(in the rows, 128 means zero)
Turns, then the turns between two rows, first turn first; the first pair answered:
velof (before -> after):
[141 134 132 131 142 118 131 117 116] -> [141 134 135 129 141 117 132 118 117]
[111 147  91 134 122 116 129 106 120] -> [112 139 113 112 126 112 115 128  93]
[161 138 102 108 132 139  97 137 142] -> [163 128 136  90 119 137  96 146 137]
Noz (before -> after):
[126 189 111 111 182 142 104  97  94] -> [135 169 203  99 155 123 147 109 100]
[142  85 133 170  92  91 148 139 180] -> [128 110  66 177 110 129 122 112 180]
[147 118 158 133 120 151 129 146 127] -> [153 116 113 144 137 140 108 152 131]
[131 124 153 112 135 124 133 129 118] -> [133 130 114 117 145 119 117 134 119]
labe (before -> after):
[107 155  60 121 160 148 106 120 116] -> [104 157  57 125 158 152 109 117 122]
[114 122  84 176 170 110 129 127 170] -> [130 117  97 142 189  88  99 155 125]
[151 122 152 138  76 115 162 128 181] -> [164 109 154 120  90  85 135 161 155]
mem (before -> after):
[148 123 164 128 128  86 150 142 118] -> [150 133 149 121 147  85 135 144  94]
[157 122  93 132 158  91 121 128  82] -> [158 114  93 165 136  83 144 122 131]
[119  99 150 148 137  90 160  97 161] -> [121  99 184 108 132 102 147 112 128]
Now pairs of rows:
(2 to 3 turns a pair)
[ 86 139 109 131 127 167 128 119 140] -> [106 116 102 113 145 121 102 168 115] -> velof, Noz, Noz
[117 165  87 142 140 162 122  93 128] -> [131 147  88 114 160 123  91 135  90] -> labe, labe, labe
[143  88 147 146 110  82 141 173 155] -> [143 110 121 107 147  83 103 177  92] -> mem, mem
[117 157 189 117 142 145 153  99 100] -> [120 166 172 117 153 140 148  98  88] -> mem, velof
[118 119 130 130  99 187 133 108 167] -> [117 139 111  98 127 192 100 118 112] -> mem, mem
[117 117  99 112 135 160 106 141 125] -> [122 101  96 138 121 144 121 148 151] -> mem, labe, mem
[126 119  95 149 147 106 109 148 127] -> [110 154 126 123 149 149 118 114  93] -> labe, labe
[169 114 130 113 164  57 107 176  87] -> [142 160 102 194 142 102 179  81 152] -> labe, mem, mem
[122 137 146 109 125 160 123 120 114] -> [138 109 124 121 128 117 104 160 137] -> labe, labe, labe
[130 152  73 119 145 192  58 163 114] -> [121 162  69 143 135 210  79 140 147] -> labe, labe
[137 128 132 114 145  88 120 158 114] -> [110 152 132 124 122 160 135 103 136] -> Noz, velof, labe
[139  82 117 166 107  99 133 157 193] -> [122  98 154 160  88 137 160 128 196] -> Noz, Noz
[130  85 190  90 126 123 120 170 106] -> [107 153 141  98 165 180 128 100  74] -> mem, labe
[130 144  96 117 126 192 118 106 108] -> [139 127 171 105 104 176 148 121 100] -> velof, Noz, labe
[130 111  94 121 154 109 109 163 103] -> [111 128  90 158 127 156 148 111 155] -> labe, labe, labe
[144 132 154 169  93 114 188 110 165] -> [158 120  79 118 155  81  96 171 101] -> mem, Noz
[145 122 196 138 155  75 153 152 123] -> [129 142 205 147 140 112 172 108 134] -> labe, labe
[138 107 159 120 113 108 122 157 124] -> [123 119  91 149 113 132 117 130 162] -> Noz, mem
[123 143  82 109 158 139  82 134  94] -> [107 152  76 140 132 170 113  97 143] -> labe, labe
[131 116 177 120 107 143 163 122 143] -> [139 112 171  90 128 134 132 147 106] -> labe, mem
[142 131  81 143 151  85 102 151 111] -> [146 120 147 173 114  82 166 126 148] -> Noz, Noz, velof
[151 123 120 118 133  95  84 160 110] -> [122 154 147  98 114 170  98 111 109] -> Noz, velof
[121 177 133 139 161 138 157  77  95] -> [137 144 158 162 136  90 186 106 138] -> Noz, labe, labe
[146  70 177 122  89 124 130 162 172] -> [135 106  61 112 146 145  64 156 133] -> labe, Noz
[130 133 192 188 113 116 133  74 155] -> [117 166 164 170 138 150 115  52 127] -> mem, mem, labe
[115 140 176 120 106 130 154 113 153] -> [129 123 177 123 113 101 152 135 151] -> Noz, Noz, Noz
[ 92 137 106 166  97 167 135  80 177] -> [137 109 154 103 140  69  97 170  82] -> Noz, labe, mem
[172 152 116 134 134  92 110 155  88] -> [140 178 143 112 119 157 119 115  88] -> Noz, velof
[141 122 133 124 162 110  91 143  80] -> [135 120 183 120 143 124 116 127  86] -> Noz, Noz
[135 101 106  84 119 114  91 176 105] -> [142 105  88 111 129  93  95 178 119] -> mem, velof, mem
[123 106 187 129  86 120 162 132 158] -> [131 108 170  83 122 109 113 163  88] -> labe, mem
[137 114 134 144 137  91 133 175 121] -> [131 121 109 145 151  98 119 172 117] -> Noz, Noz, Noz
